Small tables with named rows and columns. After each table, cells are looked up by row and column.

Table nav
|  | teg | ralevo | vome | zes | sop | posub | lig | vezag | nafom |
|---|---|---|---|---|---|---|---|---|---|
| bova | 151 | 48 | 235 | 128 | 237 | 130 | 218 | 183 | 222 |
| kof | 207 | 105 | 223 | 166 | 131 | 223 | 139 | 144 | 131 |
| fuzit | 190 | 105 | 216 | 170 | 132 | 202 | 154 | 140 | 133 |

vome of fuzit = 216
ralevo of kof = 105
sop of bova = 237
sop of kof = 131
ralevo of fuzit = 105
zes of kof = 166
posub of fuzit = 202
teg of fuzit = 190
vezag of fuzit = 140
lig of bova = 218
teg of kof = 207

Table maro
	bekoso	deno	tunikit	sar	sovez	tok	sebo
mono	21	202	98	142	108	82	228
kek	125	74	115	145	115	57	162
meda	138	150	94	139	89	118	133
rulob	136	179	83	129	109	126	127
fedat	133	135	112	100	116	140	136
kegu	206	215	121	117	130	208	105
fov	27	90	141	81	132	58	190

fedat, tunikit => 112
kek, sar => 145
fedat, sovez => 116
kegu, sebo => 105
mono, tok => 82
mono, tunikit => 98
kek, deno => 74
meda, sovez => 89
kegu, deno => 215
rulob, sovez => 109
kek, bekoso => 125
fov, tunikit => 141

nuno =
	lifo	nobupon	mem
senu	0.830	-5.967	-1.268
ripeber	-3.758	-0.800	5.907
tisu	2.359	-0.529	1.123

What is the mem of tisu in nuno?
1.123
What is the nobupon of senu in nuno?
-5.967
What is the lifo of ripeber in nuno?
-3.758
What is the lifo of senu in nuno?
0.830
What is the lifo of tisu in nuno?
2.359
What is the mem of senu in nuno?
-1.268
What is the mem of ripeber in nuno?
5.907
What is the nobupon of tisu in nuno?
-0.529
What is the nobupon of ripeber in nuno?
-0.800

Table tar
cols = gifeze, giduf, lokedil, mon, dok, tifoti, kabapu
nok: [46, 47, 64, 42, 49, 86, 62]
tomov: [34, 55, 5, 46, 58, 65, 55]
vodile: [60, 75, 50, 95, 72, 68, 30]
tos: [45, 49, 65, 35, 38, 56, 60]

What is the giduf of tos in tar?
49
What is the tifoti of vodile in tar?
68
What is the dok of nok in tar?
49
What is the mon of vodile in tar?
95
What is the dok of vodile in tar?
72
What is the tifoti of tomov in tar?
65
What is the mon of tomov in tar?
46
What is the giduf of tomov in tar?
55
Row with the largest giduf: vodile

razaf:
	gubebe	pidi	bovoluk	nop
mopem	136	99	178	90
pibeli	134	128	137	127
mobod	142	105	174	84
buna	133	98	180	85
bopuf	127	138	126	142
mavu	135	199	62	220
govir	125	183	69	209

What is the pidi of buna in razaf? 98
What is the nop of bopuf in razaf? 142
What is the gubebe of mobod in razaf? 142
What is the bovoluk of buna in razaf? 180
What is the bovoluk of bopuf in razaf? 126
What is the gubebe of govir in razaf? 125
What is the bovoluk of govir in razaf? 69
What is the pidi of bopuf in razaf? 138
What is the gubebe of pibeli in razaf? 134
What is the pidi of mavu in razaf? 199
What is the pidi of mobod in razaf? 105
What is the pidi of mopem in razaf? 99
What is the nop of mobod in razaf? 84
What is the nop of mopem in razaf? 90
What is the nop of mavu in razaf? 220
What is the nop of buna in razaf? 85
What is the gubebe of buna in razaf? 133
What is the bovoluk of mobod in razaf? 174
Which row has the largest bovoluk? buna

tagop:
|  | por | febug |
|---|---|---|
| vus | 113 | 189 |
| let | 77 | 200 |
| solupo | 71 | 202 |
| kekufig | 250 | 125 |
| tez | 42 | 211 |
| lub | 118 | 187 |
| teze | 152 | 173 |
| konuz | 135 | 180 |
| zepa | 83 | 199 |
| rimol | 105 | 192 |
| totak | 65 | 204 |
| zubima | 234 | 133 |

zubima, por -> 234
let, por -> 77
let, febug -> 200
totak, por -> 65
kekufig, febug -> 125
totak, febug -> 204
solupo, por -> 71
lub, por -> 118
lub, febug -> 187
rimol, por -> 105

ker
fields: tonuvu, sol, norurup
vep: [6.2, 2.7, 1.1]
vabed: [2.5, 2.2, 8.2]
subibot: [3.4, 8.9, 8.6]
zamobo: [3.4, 4.2, 8.1]

norurup of vabed: 8.2
sol of vep: 2.7
norurup of subibot: 8.6
tonuvu of vep: 6.2
sol of zamobo: 4.2
tonuvu of vabed: 2.5
sol of vabed: 2.2
sol of subibot: 8.9

Table zisip
cols = fubi, sesuri, deg, piduvu, rofodin, fezogus, rakuziv
nevi: [88, 74, 133, 129, 93, 63, 204]
gine: [98, 164, 117, 40, 10, 51, 156]
dudoz: [105, 113, 138, 57, 24, 45, 164]
fotolek: [24, 17, 34, 74, 28, 101, 130]
lifepig: [112, 44, 100, 50, 39, 65, 166]
rapo: [122, 22, 82, 138, 130, 100, 27]

nevi, rakuziv => 204
dudoz, rofodin => 24
dudoz, rakuziv => 164
lifepig, rakuziv => 166
lifepig, fezogus => 65
gine, fubi => 98

renavog:
|  | sini | feb | dozubiv | gokuf | tapuzan | kerafa | gabi | kuras | gadevu |
|---|---|---|---|---|---|---|---|---|---|
| nosi | 69.1 | 55.0 | 14.1 | 45.7 | 2.1 | 53.2 | 29.3 | 62.1 | 41.1 |
| zepafas | 85.5 | 36.4 | 24.1 | 40.1 | 22.9 | 61.4 | 31.2 | 53.1 | 58.5 |
| vez | 45.1 | 28.1 | 56.4 | 58.0 | 66.5 | 33.5 | 81.0 | 58.7 | 33.8 |
| sege | 77.2 | 11.5 | 44.4 | 38.4 | 52.6 | 31.4 | 49.7 | 44.2 | 68.1 |

kerafa of vez: 33.5
gabi of nosi: 29.3
gabi of vez: 81.0
feb of vez: 28.1
gokuf of nosi: 45.7
gokuf of sege: 38.4
gokuf of vez: 58.0
tapuzan of zepafas: 22.9
kerafa of zepafas: 61.4
dozubiv of zepafas: 24.1
gadevu of nosi: 41.1
sini of sege: 77.2
feb of nosi: 55.0
gabi of zepafas: 31.2
Which row has the largest feb? nosi

